One turn moves each row of this set onto another row. After a few examples, where does it send each row asked below?
J750: [  6.1  11.4 -16.5  -9.5   5.1   6.8  11.0 -18.5 -14.0 -16.4  -1.3  -2.0
 -13.2   2.7  -1.2  -2.3  16.1   8.3  15.3]
J685: [ -1.4   0.3  -9.2  -0.4 -17.7 -14.2  24.8   3.2   8.6 -12.0  -9.6  11.7
   2.1   2.0 -13.2 -16.2   3.9   9.8   4.5]
J520: [  1.7   1.2 -11.3  -3.2   8.3   4.2  13.1 -17.8 -18.5  -2.4 -19.7  -6.2
 -10.6   6.5  -2.3 -15.1  20.8  -1.2   8.2]
J530: [  1.6  -8.2 -20.4  -3.3   8.9  -1.5  10.6 -18.5  -8.6   2.1  -3.4  -2.1
  -4.0   3.9  -0.9 -10.0  17.6  16.5  19.2]
J341: [ -9.8  14.5   1.2  -0.6  -2.0  29.1   8.5   3.4   1.4   3.6   2.8  17.2
  -1.4   3.0   7.7  -4.9  -8.1 -15.4  -2.4]
J776: [-13.8  -3.1  -3.4   8.4  -5.4  23.4   5.6   2.0   7.4  18.2  -4.9  16.5
   5.8   6.1  10.5 -10.9  -1.3 -11.1  -1.4]
J183: [  2.6   5.1   9.2  -4.9   4.5 -13.9 -16.1  23.7 -14.3  -7.4  -4.0  10.3
  -5.1  -6.4   7.8  -4.5 -14.5  -7.6  -7.5]
J643: [  9.0  -4.4  -6.3  13.2 -11.8 -29.1  -5.8 -21.9   0.7 -10.0   0.3 -13.6
  -7.1   2.9   3.0  11.8  -3.2   0.9   1.9]
J884: [  6.8 -22.4   3.0  14.8  -1.9  -8.1 -20.0   1.2  -5.5   0.3  -7.5  -7.1
   3.2  18.5  -0.1  13.0  12.6   1.9 -12.5]
J739: [  1.8  -3.5  -1.4   5.0  -5.9 -30.7   2.8  -6.5  -0.9  -5.1  -6.0 -27.1
  -8.0  -1.5   4.5 -12.2  -9.3  -2.8   0.5]
J892: [  2.7   1.2   5.4  -3.4  -6.6  -1.3 -11.7  21.7  -4.2 -17.9  -3.7 -25.2
  -8.1   9.5   6.0  -4.7   4.3  -2.9 -12.1]
J137: [  0.0  -5.5  -1.3   1.3   2.9  -7.9   2.8   1.2   8.5  34.0 -23.9 -13.3
  -4.6   3.2  13.2  -2.7   4.1  -1.9  -2.9]
J626: [ 9.0 -5.1  1.7  8.1 -5.6 20.5  3.4 22.0  2.7 13.7 -7.0 19.6 12.9 -0.5
 -3.4 10.6 -1.3 -5.6 -4.2]
J909: [ -0.5  -7.4  -1.5   7.4 -13.6 -17.1 -24.0  21.4  -1.8   0.4 -10.7   7.3
  -1.5  -2.6  17.0  -5.4   0.1  -3.4  -6.4]
J19: [10.6  5.8 -9.9 -4.9  1.3 -5.2 -2.2 -7.2 14.5 15.0  9.6  2.0 -5.8 -0.9
 11.0 27.9 -3.6 16.2 10.7]
J507: [  5.7  -5.3   6.6   1.4   1.7  -5.3   6.8 -26.7   1.7  15.4  14.1  -6.5
 -16.2   3.7  -1.9  17.2  16.7   5.4   5.4]
J171: [ -2.6  -2.2   5.3  -0.2  -9.3  -3.6   9.7 -13.1   6.3  15.6  -0.5 -24.5
 -20.8   2.0   7.2  -5.4  22.8  -2.7   0.0]
J53: [  4.7   4.3  -7.4   5.1 -19.1 -10.2  20.9  -8.5   3.1 -17.2 -11.7  21.3
   0.2   6.2 -16.4   0.7   8.2   3.5   0.4]
J563: [-8.6  2.3 -6.2  4.2 -2.6 23.9  3.9 -2.2  8.6  9.9 13.2 24.7  6.1  3.7
  7.7  3.2 -7.4 -1.6  5.6]
J17: [  9.0  -8.7   8.5  -6.3  17.4  -7.8 -10.4  11.0 -10.8 -10.2  16.2  -5.9
   1.2   8.7  -7.4  11.7 -10.0  11.4  -3.1]
J599: [  1.9   1.7   0.9  -1.0  -4.1 -13.3  27.8  -3.6  -4.0  -9.6 -14.1  19.1
   2.4   3.7 -22.3 -11.2  -0.6   1.3  -0.3]
J500: [  9.7   3.5   6.8   3.7   6.9 -27.6   3.6 -17.8 -13.3 -11.1  -0.8 -13.5
  -9.5   0.4  -5.8   5.1 -15.6  -6.9  -2.0]
J250: [  7.7  -4.7   2.0   6.9  -1.8 -16.5 -25.4   9.3  -9.0  -4.0   1.2  23.5
   0.0  -1.3   7.7  15.8  -6.4   0.2  -3.6]
J882: [  7.8   3.0  -0.6   4.8 -14.1  23.4   3.8  27.5   5.3   5.4  -7.6  13.0
   8.1  -1.7   1.2   6.6   0.3  -8.0  -5.0]
J244: [  9.5  28.2   7.8 -12.8   6.1   5.4   6.3  -0.7  -4.7   4.1 -13.0  -7.8
 -19.0  -0.4   7.3  14.6  -6.0 -12.7  -6.8]
J358: [ 8.0  0.6  0.7  0.5 -4.3 21.2  6.5 29.0  4.3  9.0  1.2 15.2 10.9 -4.2
 -2.3  6.5 -7.7 -1.5 -1.0]
J951: [  2.8  10.2  15.0 -13.5   9.0  -0.8  16.2 -12.3  -4.7   6.8  12.8 -18.0
 -23.5  -2.4  -2.9   0.6   6.4  -2.1   2.7]

J171 moves to J951
J776 moves to J341
Now these:
J250 moves to J909
J750 moves to J530
J884 moves to J892
J500 moves to J643
J626 moves to J882
J53 moves to J685
J244 moves to J19

One turn moves each row of this set onto another row. After a few examples, where does it send each row asked below?
J833: [  2.8  -2.7  11.5 -18.6  11.5  -6.6  -5.6 -15.0   2.7  16.5   8.3  -5.3
  12.0  -7.6  -4.5   8.3 -23.2 -15.8  -0.1 -10.4  -2.4   2.4  34.4 -16.6
  34.6  21.4 -26.0 -13.1   4.5  -4.8  -3.6  -8.9  -8.6   2.2  -8.9 -12.8]
J688: [  5.0  15.2  -7.0  13.5   4.0   7.2 -12.2 -19.4   3.2  15.1  -1.3   8.1
  29.0   7.5 -21.9   5.6 -28.3 -32.0   4.4   0.6   2.9   8.1  21.4  16.1
   5.6 -23.4   3.2   8.7   5.8 -14.2  -5.3 -13.5  -7.3 -27.6  -2.6   3.9]
J243: [ 12.3   7.6  13.1  -6.8  25.1   2.2  -9.5  -8.7   6.8  35.0  16.2  17.0
  21.6   9.2  -2.5   4.3  -1.9 -10.2  -0.6 -30.5 -17.1  15.4   5.4  16.0
  12.1   1.2   5.3  -7.7   7.8   3.6 -14.6  -8.2  10.8   9.8  18.5  10.3]
J469: [  4.6   9.2  -6.8  19.0  -2.6  -5.5 -11.4  -3.7  -7.8  12.0  -1.5   3.9
  -4.5   7.6   7.0  -4.1 -14.6 -41.0 -11.8 -10.6   6.7   2.0  23.3  -8.4
  -7.6 -29.2  -7.9   9.0  -9.8 -19.5 -10.6   2.7   6.8 -22.2  13.7   7.1]
J834: [  8.7  11.2   7.1   7.9   4.1   9.2 -13.7  -8.6 -11.9  14.9  -1.1   5.5
   1.2  11.1   4.8  -1.6 -12.8 -44.5  -5.0   2.6  11.2  10.0  31.7   2.1
  12.4 -25.4   0.0  14.1  -4.2 -11.5  -6.7  -6.5  -1.4 -31.1 -14.4   3.4]
J638: [  2.4   0.4  27.2   0.7   7.7   2.9 -11.5   1.9  -2.0  15.3   5.9 -14.5
  16.2  -5.8  -5.1   0.6 -17.3   8.7 -20.0 -36.7   9.9   2.7  14.6 -10.4
  12.4  10.2 -23.7   2.7   9.2  21.0  -0.1  -3.4  -4.2  11.0   4.6  -8.3]
J770: [  8.0   3.5  25.8   2.7  24.9   2.0  -4.8   6.8  -7.2   7.8   3.3 -11.0
   6.0  -3.4   9.8  -8.7 -15.3  -5.4 -26.6 -28.5  15.9  -2.8  15.0  -4.0
   5.0 -15.9 -21.6   7.5   7.5  25.8   0.5   9.8   2.8   7.2  -4.1   0.4]
J571: [ -4.8  10.0  24.8  -7.4   7.7 -17.6  -8.7   0.3   3.9  24.1   8.0 -10.3
  17.0 -14.0   5.9  -6.6 -12.3  -2.1 -19.6 -23.5  15.2  -3.2  -3.7 -17.8
  19.8   7.6 -17.3   8.5  13.4   9.2   6.8 -14.4   1.1  13.2   3.3  -2.1]
J41: [  2.6  24.9  -6.0  17.9  20.5   0.9 -10.4   7.5  -9.9  -1.7   4.3   1.4
  22.2   6.3 -11.8  10.0 -34.7 -22.0  -3.9   3.1  11.9   9.2  11.4  24.0
  -0.5 -27.1 -10.4  -7.3   0.1 -17.9  -9.4  -0.3  -4.7   4.6   8.4 -15.3]
J662: [  7.0  21.1   8.3 -21.8   6.4 -13.2 -12.0  -7.5  14.5  22.7   5.4  -9.8
  30.9 -18.1   9.3  -3.0 -18.8 -11.7 -20.8 -33.5  24.7  -9.9  10.4  16.2
  18.1  -8.4  -9.4  -3.7  -1.8  -0.7   5.7   6.4  15.1   5.7 -12.7   3.4]
J887: [  9.0   2.5  -9.4  14.5   0.0  -1.7 -13.2 -11.0  -4.0  14.2  -4.3   6.8
  -0.5  12.4   2.8  -5.4  -6.7 -44.3  -6.1 -10.3  -6.0   4.9  19.0  -6.3
  -1.4 -26.4 -17.3   4.2  -8.7 -17.3 -15.8  -7.4   0.4 -28.8  15.0   1.1]
J6: [  9.1   8.4  13.3  -4.3  -2.3  -5.0  -9.0 -10.7   8.1  17.8   7.5  -9.6
  18.5  -5.4 -22.7  14.1 -32.6  -8.1  -6.2 -23.2  -3.8  -1.4  24.7 -10.5
  19.7  21.4 -25.6 -12.0  13.7 -10.6   0.5  -8.6  -9.8   8.4   1.5 -20.5]
J145: [ -1.4  19.4  -9.8   9.8  35.8  -0.7  -5.0   3.3 -20.2   3.4  10.1   6.6
  11.3  12.1   4.0  -6.3 -18.8 -30.3   3.4  -2.2  16.7   1.4  10.0   6.3
  -7.8 -22.4 -25.8  -8.0  -6.8 -16.4 -12.3  -7.6  -3.5  -0.1  12.6  -5.1]
J674: [  2.0   8.3 -21.3  18.3   5.8  -1.2  -6.5 -15.5  -0.5   9.9  -0.4   8.7
  19.6   6.1 -16.5  -1.9 -21.7 -32.3   3.1 -15.7  -0.4  -1.5  15.9   7.4
 -13.6 -20.7  -9.2   1.7  -1.5 -16.7 -14.0  -9.5  -4.0 -26.1  18.8  11.4]
J496: [ 12.2   9.3   3.9   9.9  -1.6   6.7 -18.3 -14.1  -0.6  20.2  -5.4   7.0
   9.1  13.1  -2.9   3.1 -13.2 -44.9  -4.4   6.4  -2.9  14.0  24.7   2.8
  17.9 -29.0  -4.8  11.4  -2.5 -14.2  -7.8 -11.8  -3.1 -30.4  -5.6  -6.6]
J693: [  0.6  20.9 -14.1  18.8  -3.0  -0.7  -5.2  -6.4   4.6   7.9  -4.1  -1.6
  21.1   1.8 -16.5  -0.7 -25.1 -34.2  -2.4 -22.3   6.6  -0.1  16.7   7.2
 -14.1 -19.6  -4.4   2.3  -7.1 -18.8  -2.5  -3.9   2.2 -23.6  16.2  13.5]
J641: [  6.6  22.3  26.7 -13.7  23.9  -3.0  -7.0  -1.6   5.0  21.1   5.0  -8.3
  19.1  -9.2  13.3 -13.7  -9.8 -18.9 -19.1 -22.9  21.8  -7.6   2.0  -2.0
  16.9  -8.1 -19.2   6.8   6.2  15.2  14.4  -9.2   5.5   2.3 -16.1   4.7]
J878: [ 12.6   4.9  13.4  -4.7  21.3  -4.1 -10.2  -2.1  10.2  30.9  10.6  14.4
  14.6   7.4   1.8   6.0   0.6 -14.9  -7.4 -31.4 -23.5  18.9   3.3  12.1
  16.6  -3.2   2.9  -7.1   5.0   1.7 -15.7  -5.0  12.7  10.8  23.2   9.9]
J111: [  8.9   2.1   7.7  -4.6   7.0  -7.1 -10.4   0.3   2.3   9.6   4.2 -11.7
  18.2 -11.2   5.2   3.1 -24.7   2.0 -28.1 -39.0  18.6  -5.7  23.2  14.2
   6.6 -15.3 -11.3  -3.1  -1.3  10.6  -8.3  25.2  12.7  10.3  -0.7  -1.5]
J869: [  1.1  -6.4  10.9 -14.4   3.4  -1.5 -17.7  -9.1  -0.4  16.1  10.1  -9.2
  18.3 -15.7   5.1   6.6 -21.5   9.3 -18.5 -33.4  13.9   0.7  30.2   3.2
  20.6  12.9 -13.4  -7.9  -1.5  14.3  -9.2   7.1   1.4   9.4  -3.9  -7.6]
J10: [ -4.7   3.0   9.1 -22.0   3.5 -22.1 -14.4 -10.1   5.9  24.8  12.0  -5.4
  18.1 -23.7  15.8  -0.4 -16.6  -1.7 -17.8 -20.0  18.6  -4.9  13.1  -4.0
  28.3   9.8  -7.4  -2.4   1.8   3.2  -2.2  -4.1   7.0  11.1  -5.2  -1.1]
J230: [  7.3  22.8  -2.8  -6.4  22.3   1.2 -12.9   3.6 -12.7   7.8   2.9   4.7
  10.9  15.0  10.2  -1.6  -6.1 -45.8   1.5 -11.0  13.2   8.8  13.5   9.7
  15.7 -19.8 -34.2 -11.2 -15.3 -26.3 -10.1 -14.0   1.1  -8.7  -1.5 -10.2]
J851: [  5.5  22.5  -0.5   8.6   2.5  13.6  -8.0 -10.3   0.0  10.6  -4.1  -0.2
  27.4   4.8 -19.5   2.4 -23.3 -37.6   4.2  -9.0  11.3   6.5  25.3  17.6
   6.2 -15.8   2.5   7.2  -1.7 -11.4   1.4 -13.8  -6.0 -32.5 -11.8   9.7]
J328: [ 14.0   6.1  17.0  -2.4  22.6  -1.5 -15.0  -4.6  10.0  32.4  12.2  17.1
   9.6   4.3   7.6   7.8  -4.1 -15.7 -11.1 -18.1 -24.0  20.9   6.9  11.1
  19.7  -5.9   8.8  -5.4   7.3   5.5 -12.0  -4.7  11.7  12.6  17.8   5.5]
J188: [ 12.1  27.7   1.1   1.9   7.7   2.2 -18.6   8.3  -2.6   3.7  -2.3  -1.1
  21.5   8.8  -4.7  14.4 -22.0 -37.8  -6.1  -6.1   8.7  15.6  15.5  27.1
  22.4 -24.5 -18.5 -10.2  -8.9 -27.1  -6.5  -6.1  -0.7  -3.3  -5.6 -20.1]
J648: [ -3.4  -8.1   9.7 -11.9  12.5 -26.0   4.2  -8.5  -6.4  18.7  12.0  -5.6
   3.2  -7.2   0.6  -0.9 -17.8 -11.1  -0.7  -1.1   2.9  -4.1  21.5 -26.9
  24.1  12.2 -18.8  -5.5   9.7  -8.5 -13.5  -3.2  -5.1   6.8   3.3 -12.6]
J158: [ 13.0   9.0  16.6  -3.9  27.4   4.2 -14.5 -11.2   6.5  36.6  18.3  19.5
  16.3   6.6   2.4   6.5  -6.3 -11.1  -5.6 -17.5 -17.8  17.2   9.2  15.8
  14.7  -1.5  11.6  -5.5   9.7   7.4 -11.4  -7.1   9.0  11.8  13.1   6.5]
J559: [  2.5   3.1  11.6   2.4  -1.3 -24.8   0.9  -5.1  -1.8  20.0  10.9 -10.0
  10.5  -5.5 -17.1   4.7 -27.5  -3.2  -6.3 -13.3   0.7  -8.3   9.9 -20.4
   9.7  11.3 -18.3  -3.8  19.0 -13.6  -9.0  -2.3  -6.3  13.5  14.0 -19.9]

J243 moves to J158
J496 moves to J887
Now these:
J834 moves to J469
J6 moves to J833
J230 moves to J145
J869 moves to J10
J770 moves to J111

